Here are some numbered points:
array([ 10,  62, -37,  13, -15, -26,  -6,  53,   9,  13,  19,   6,  18,  31, -27,  14, -32,  72,
       -66,   6, -24,  15,  18, -11, -25, -30,  27, -70,  51,  15,  -6,  37, -24,  -5,  34,  40]) 0
array([  9,  15,  31, -10,  -5,   1,   4,  12,   6,   2,  11,  18,  -5, -20, -12, -14,  13,  27,
        30,  -5, -21, -17,   1, -34,  12,  19, -36,   0,   7,  -1,  10, -13, -13, -38,  14, -28]) 1
array([ 18,  14, -21,  -5, -25, -29,  32, -24, -19,  68,  -6,  47,  49, -84,   3,   9,  30,  87,
       -16, -36, -33,  34,  63,  27,  17,  50, -13,  16,   3,  63, -35,  26,  22, -44, -12,  -7]) 2
array([ -67,  -94,   40,   16,    3,   58,  -20,  -62,    5,   16,  -33,   -5,  -55,  -34,   30,
         22,   40, -106,   32,   26,   46,   12,  -44,  -16,   41,   -1,    5,   75,  -56,  -11,
         20,  -88,   28,   50,  -65,   53]) 3
array([ 21,  19, -19,  16, -35, -16,  21,   5,  29,  14,  -3, -25,  12,  28, -21,   7, -55,  56,
       -46,   4, -16,   4,  -2,  19,  15,  21,  -8, -40,  46,  13,   2,  38, -23, -28,   5,  28]) 4
array([ 41,  42,  31, -42,  14,  24,  -3,  17, -19, -18,   8,  52,  26,   1,   5, -19,  -3,  13,
        54, -19,   5, -18,  -9,  -9,  -4,  39, -22,  19, -27,   4,  -5,   2, -20, -24,  12, -32]) 5
array([-42, -35,  51,  -2,  23,   8, -23, -38,  21, -38, -12, -60, -25,  16,  42,  14,  19, -65,
        26,  15,  39,   8,  -6, -13,  -5, -49,  55,  46, -49, -54,  39, -45,   9,  25, -44,  -1]) 6
array([-53, -29,  14,  -7, -14,   5, -23, -22, -12, -12, -33,   1, -50,  17,  32,  52,  30, -52,
        13,  48,  53, -35, -39, -18,   3, -30,  39,  41, -35,  -8,  11, -18,  15,  36, -31,  -5]) 7
array([-10,  22,  22, -21,  78,  10,  -3,  10,   8, -59,  19, -25,  -6,  65,  -8, -28,   1, -57,
        66,   7,  22,  -8, -15, -54, -28, -61,   4,  24,   5, -64,   7,  -1, -10,   1,  -7,  -2]) 8
array([-40, -31, -17, -10,  -2,   2,   7, -18,  -7,  54,   3, -18,  19, -11,   5,  27,   2, -11,
       -15,  -6,  -4,  -8,  -9,  19,  17,  -9,  -5,   2,  35, -11,  12,  -3,   1,  -1,   3,  19]) 9
array([-47, -71,  35,  17, -44,   6, -38, -35, -16,  10,  -3, -10, -20, -11,  14,   7,  53, -57,
        24,  -1,  10, -11, -27, -12,  14, -47,  31,  67, -40, -14,  23, -76,  54,  45, -30,   7]) 10
array([ -1,  46, -28,  -2, -43,   2,   6,  31,  39,   6,  19,   3,  23,  -1,   4,  37, -70,  59,
       -77,  30,   4,  20,  16,  45, -18,  32,  -6, -58,  50,   9, -12,  21, -15, -11,  31,  18]) 11
array([-51, -36,   6, -13, -17,  13, -20, -60,  14, -18,  -8, -28, -23,  11,   6,  39,  15, -37,
         0,  21,  57,  18,  -1, -46,  43, -19,   8,  -3, -14,  -4,   7, -29,  31,  34, -36,  12]) 12
array([ 27,   9,  -9,  12,   7,  -1,  32,  -1,  -5,  -5, -14,  13,   6, -29,   6, -31,  29,  17,
        28, -13,   0, -14,  29,  20,  11,  12,   9,   0, -21, -26,  -8,  -7,  11, -20,  23,  -3]) 13
Which three points above are nearest to each new point? Their numbers follow each, smallest number first.
array([ 34,  34, -12, -43,  36,   1,  12,  38,  11, -70,  -2, -29, -42,  70,  -5, -24,  29, -25,
        87,  21,   8, -11, -38, -60, -45, -43,  12,  -3, -27, -67,  20,  11, -18, -11,   7, -39]) 1 5 8
array([  48,   -4,   31,   27,  -33,  -21,   -2,   -9,  -59,   36,   19,   47,   26, -120,    1,
        -33,   48,  110,    3,  -76,  -59,   28,   66,   61,   35,   90,  -25,   50,  -13,   96,
        -27,   32,    7,  -34,   42,  -63]) 1 2 13
array([-24,  16,  24,  -2,   4,  15, -13,   7,   5,  34, -18, -43,   6,   9,  35,  31, -25, -23,
       -80,   5,  10,   3,  10,  30,  -7,  -2,  -3, -40,  37,  22,  -4,   6, -11,  22, -14,  78]) 4 9 11
array([-37,  -8,  12,  16,  -1,   9,  -8, -33,  27,  23,   3, -14,  46, -18,  13,  23, -50,  -8,
       -39,  -4, -12,  26, -16,  33,   8,  36,  -3, -19,  27,   3,  10,   9, -14, -28,   0,  13]) 4 9 11
array([-14,   7,   2,  17,  60, -21,   9,  24, -12, -40,  10, -41, -40,  95, -10,  -9, -49, -38,
        14,  35,  39,   7,  -1, -11, -34, -67,   4, -24,  22, -52,   9,  -1, -18,  11,  -2,  31]) 6 8 9
array([-71, -51,  33,  40, -61,  39, -19, -63,  22,  55, -24, -19,  -5, -51,  35,  94, -20, -38,
       -83,  11,  34,  51, -16,  28,  70,  -8,  25,  18, -16,  24,   0, -30,   8,  80, -64,  57]) 3 9 12
array([ 34,  38, -14,   5, -77, -22,  29,   5, -16,  49,  18,  73,  17, -74, -14, -22,  38,  65,
       -61, -61, -29,  11,  36,  52,  23,  77, -21,  -4,   0,  64, -20,  29, -13, -69,  31, -52]) 1 2 13
array([ 45,  50, -44,  -6,  62,  -4, -10,  54,  39, -56,  42, -34, -10, 103, -61, -51, -61,  18,
        14,  37, -16,  22,   5, -57, -65, -53, -26, -69,  32, -84,  43,  31, -25, -11,  46,  21]) 0 4 8
array([ -9, -28,   0,  11,  16,  24,  -3,  -6,   3, -45,  -4, -35,  14,  21, -13,   3,  10, -39,
        12,  21,   0,   3,  -5, -13,   3, -35,  32, -21, -15, -26,   7,   1,  -2,  24,  -4, -25]) 8 9 12
array([  15,  -55,   35,   21,  -86,  -29,    7,  -66,  -27,   38,  -12,  127,   61, -127,   63,
         23,   96,   36,   14,  -87,  -39,  -10,   54,   36,   80,   90,   16,   69,  -22,  102,
        -37,  -12,   47,  -18,  -34,  -31]) 1 2 13
array([  41,   -2,   -1,   -3,  -54,  -43,    8,   -5,  -29,   20,  -19,   83,   69, -127,   39,
         -6,   60,  105,    3,  -94,  -42,   33,   61,   18,   29,  105,   -4,   47,  -28,   90,
        -18,   30,   15,  -83,   39,  -61]) 1 2 13
array([ 48,  17,  14,  12,  35,   3,  11,   2, -11, -44,  13, -40, -22,  72,   8, -16,  -8, -59,
        63,  48,  30,  -7, -58, -58, -43, -44, -12,   7,  -5, -66,  -1, -31, -12,  34,  10,   5]) 6 7 8
array([-14,  -5,  43,   0, -17,  -1,   0,   5,  10,  17,   4,  23,  11, -40, -18,   0, -18,  16,
       -29, -28, -15,  36, -10,  33,  -3,   8,  -8,   7,  15,  39,  16,  26, -18,  -5, -29,  34]) 1 4 9
